A =
[[142 135 130 117]
 [148 148 113  98]
 [142 132 121 102]]
A[0][0]	142
A[2][3]	102
A[0][2]	130
A[:, 3]	[117, 98, 102]
A[1][0]	148

grid =
[[122 136 131 131 124 116 109 133 111]
 [139 128 128 137 138 138 140 141 141]
 [142 124 119 132 133 139 140 137 145]
 [141 138 132 134 139 142 143 129 144]
 [144 149 140 132 129 145 140 127 127]
 [119 134 139 117 116 124 124 116 108]
 [118 123 116 121 118 128 123 117 125]
 [130 123 128 129 128 134 139 132 131]
 [127 119 112 131 138 116 118 141 134]
 [116 115 120 127 124 115 117 127 122]
 [118 113 112 114 115 120 124 122 124]
 [128 140 141 112 114 135 132 115 108]]
grid[0, 0]: 122
grid[:, 5]: [116, 138, 139, 142, 145, 124, 128, 134, 116, 115, 120, 135]
grid[3, 2]: 132
grid[7, 4]: 128
grid[10, 2]: 112
grid[10, 3]: 114
grid[4, 3]: 132
grid[0]: [122, 136, 131, 131, 124, 116, 109, 133, 111]
grid[8, 8]: 134
grid[5]: [119, 134, 139, 117, 116, 124, 124, 116, 108]
grid[8, 0]: 127
grid[:, 7]: [133, 141, 137, 129, 127, 116, 117, 132, 141, 127, 122, 115]
grid[:, 6]: [109, 140, 140, 143, 140, 124, 123, 139, 118, 117, 124, 132]
grid[:, 8]: [111, 141, 145, 144, 127, 108, 125, 131, 134, 122, 124, 108]
grid[0, 7]: 133
grid[6, 6]: 123
grid[10, 7]: 122
grid[6, 5]: 128
grid[2, 7]: 137
grid[5, 2]: 139
grid[2, 8]: 145
grid[2, 5]: 139
grid[7, 2]: 128
grid[0, 8]: 111
grid[0, 4]: 124
grid[8, 7]: 141
grid[2, 6]: 140
grid[0, 5]: 116
grid[2, 3]: 132
grid[6, 2]: 116
grid[0, 3]: 131
grid[6, 1]: 123
grid[1, 6]: 140
grid[8]: [127, 119, 112, 131, 138, 116, 118, 141, 134]
grid[3, 4]: 139

arr =
[[118 121 133 138 108 139 126 118 131 119 135]
 [133 117 119 103 152 154 106 117 116 130 122]
 [126 123 130 105 137 130 110 120 134 141 139]
 [130 121 120 140 108 132 143 133 124 112 130]
 [141 125 134 128 119 128 120 132 128 128 132]
 [126 137 131 127 136 134 137 124 119 120 121]
 [114 125 141 117 141 115 136 126 138 116 140]]
Indices start at 0.
(0, 0): 118
(6, 8): 138
(5, 2): 131
(0, 6): 126
(2, 9): 141
(5, 9): 120
(1, 7): 117
(1, 10): 122
(6, 0): 114
(6, 10): 140
(2, 7): 120
(3, 6): 143
(0, 8): 131
(3, 9): 112
(2, 10): 139
(1, 8): 116
(3, 10): 130
(6, 3): 117
(6, 2): 141
(2, 4): 137
(0, 4): 108
(4, 6): 120
(1, 2): 119
(5, 0): 126
(5, 6): 137

B = [148, 117, 101, 122, 122, 132, 133, 139, 137, 141, 138, 126, 123]
B[-13] -> 148
B[-2] -> 126
B[8] -> 137
B[4] -> 122
B[12] -> 123

M =
[[128 121 137 126 126 130 131 126 126 132 134 132 121]
 [130 124 112 140 125 130 130 144 127 133 113 130 127]
 [124 134 137 128 134 127 130 130 128 126 135 122 137]
 [124 122 125 119 129 132 122 112 129 126 130 125 119]
 [128 125 139 129 124 131 122 150 130 130 134 129 122]
 [130 127 133 129 128 128 130 128 130 130 130 127 126]
 [127 125 139 129 127 129 121 144 126 126 142 132 128]
 [131 126 136 127 127 130 128 119 128 129 138 126 122]
 [133 124 124 134 123 127 127 143 126 130 131 130 124]
 [129 118 118 127 128 132 125 131 129 135 122 127 117]]
Rows and columns are counted from 0.
(0, 0) = 128
(2, 11) = 122
(0, 8) = 126
(4, 2) = 139
(9, 0) = 129
(6, 6) = 121
(4, 12) = 122
(3, 1) = 122
(1, 9) = 133
(5, 4) = 128
(7, 7) = 119
(7, 6) = 128
(8, 12) = 124
(5, 11) = 127
(4, 9) = 130
(5, 10) = 130
(2, 7) = 130
(6, 12) = 128
(7, 12) = 122
(5, 1) = 127
(2, 10) = 135
(5, 3) = 129
(1, 7) = 144
(4, 11) = 129
(9, 10) = 122
(8, 3) = 134
(3, 7) = 112
(1, 3) = 140
(0, 9) = 132
(5, 5) = 128
(5, 9) = 130
(7, 8) = 128
(5, 0) = 130
(3, 9) = 126

x =
[[118 135 153 123 113 127 137 109 137 143 123]
 [122 134 153 123 131 127 137 111 137 143 123]
 [118 135 153 117 156 108 137 107 137 143 123]
 [118 135 153 123 131 127 137 117 137 143 123]
 [118 135 153 123 128 135 137 109 137 143 123]]
x[0,0]: 118
x[2]: [118, 135, 153, 117, 156, 108, 137, 107, 137, 143, 123]
x[:, 8]: [137, 137, 137, 137, 137]
x[0,4]: 113
x[:, 4]: [113, 131, 156, 131, 128]
x[2,3]: 117
x[1,3]: 123
x[3,8]: 137
x[3,3]: 123
x[4,1]: 135
x[0,6]: 137
x[:, 0]: [118, 122, 118, 118, 118]
x[:, 6]: [137, 137, 137, 137, 137]
x[0]: [118, 135, 153, 123, 113, 127, 137, 109, 137, 143, 123]
x[4,8]: 137
x[3,5]: 127
x[3]: [118, 135, 153, 123, 131, 127, 137, 117, 137, 143, 123]
x[1,1]: 134
x[0,5]: 127
x[1,5]: 127

X =
113,141,145,138,131,131,132,142,125,137,130,119,149,133
140,132,118,113,107,110,148,129,136,145,149,147,118,148
118,111,137,142,151,149,98,115,115,100,101,109,131,100
123,125,132,131,130,132,120,128,124,122,123,125,130,122
134,120,128,131,134,133,125,118,131,122,125,129,125,124
128,130,135,130,134,128,134,129,129,134,134,126,132,135
129,131,123,127,126,126,131,128,129,130,128,128,127,129
113,141,136,132,129,126,131,141,125,136,128,115,142,131
146,112,124,130,131,132,125,112,142,120,134,142,115,125
120,134,145,138,132,132,133,134,130,135,134,123,145,134
133,131,115,117,124,118,132,128,136,132,130,127,117,130
141,112,129,132,132,135,124,111,135,119,129,137,121,124
133,130,127,125,115,121,140,129,133,138,141,141,127,139
X[0][-14] => 113
X[:, 12] => [149, 118, 131, 130, 125, 132, 127, 142, 115, 145, 117, 121, 127]
X[:, -1] => [133, 148, 100, 122, 124, 135, 129, 131, 125, 134, 130, 124, 139]
X[3][11] => 125
X[10][12] => 117
X[-1][-10] => 115
X[-7][9] => 130
X[:, 9] => [137, 145, 100, 122, 122, 134, 130, 136, 120, 135, 132, 119, 138]
X[12][-11] => 125
X[-1][-2] => 127
X[-3][0] => 133
X[-10][7] => 128
X[3][4] => 130
X[-4][8] => 130
X[:, 4] => [131, 107, 151, 130, 134, 134, 126, 129, 131, 132, 124, 132, 115]
X[2] => [118, 111, 137, 142, 151, 149, 98, 115, 115, 100, 101, 109, 131, 100]
X[:, 10] => [130, 149, 101, 123, 125, 134, 128, 128, 134, 134, 130, 129, 141]
X[11][7] => 111
X[5][-4] => 134
X[6][-12] => 123
X[12][-8] => 140
X[-9][5] => 133
X[-4] => [120, 134, 145, 138, 132, 132, 133, 134, 130, 135, 134, 123, 145, 134]
X[-11][-5] => 100
X[8][-8] => 125
X[11][-4] => 129
X[12][11] => 141
X[6] => [129, 131, 123, 127, 126, 126, 131, 128, 129, 130, 128, 128, 127, 129]
X[-4][-3] => 123
X[7][-3] => 115
X[-2][11] => 137
X[-13][-9] => 131
X[-12][-5] => 145
X[8][0] => 146
X[-13][6] => 132
X[8][-1] => 125

W =
array([[121, 141, 133, 144, 132, 121, 154],
       [117, 107, 122, 142, 122, 117, 141],
       [118, 108, 122, 142, 122, 118, 139],
       [115, 111, 126, 143, 122, 114, 153],
       [122, 143, 133, 143, 132, 122, 154],
       [128, 132, 123, 106, 127, 127, 102],
       [120, 141, 118, 107, 127, 132, 112],
       [119, 133, 132, 144, 129, 118, 157],
       [121, 108, 121, 141, 123, 121, 134],
       [121, 138, 132, 144, 130, 120, 155],
       [116, 108, 123, 142, 122, 116, 146],
       [137, 105, 125, 142, 122, 135, 135],
       [115, 113, 127, 143, 123, 114, 155]])
W[0][-7]: 121
W[9][2]: 132
W[-3]: [116, 108, 123, 142, 122, 116, 146]
W[-11][-5]: 122
W[-9][1]: 143
W[:, -7]: [121, 117, 118, 115, 122, 128, 120, 119, 121, 121, 116, 137, 115]
W[10][-5]: 123
W[-10]: [115, 111, 126, 143, 122, 114, 153]
W[:, -5]: [133, 122, 122, 126, 133, 123, 118, 132, 121, 132, 123, 125, 127]
W[-10][-1]: 153
W[6][2]: 118
W[11][-1]: 135
W[2]: [118, 108, 122, 142, 122, 118, 139]
W[-1][6]: 155
W[1][4]: 122
W[-5]: [121, 108, 121, 141, 123, 121, 134]
W[-2][3]: 142
W[-9][6]: 154
W[:, -1]: [154, 141, 139, 153, 154, 102, 112, 157, 134, 155, 146, 135, 155]
W[-1][3]: 143
W[5][3]: 106
W[-10][0]: 115
W[2][-1]: 139
W[-8][-7]: 128
W[9][-4]: 144
W[:, -4]: [144, 142, 142, 143, 143, 106, 107, 144, 141, 144, 142, 142, 143]
W[9][-7]: 121
W[-3][-3]: 122
W[-6][-3]: 129
W[6][4]: 127
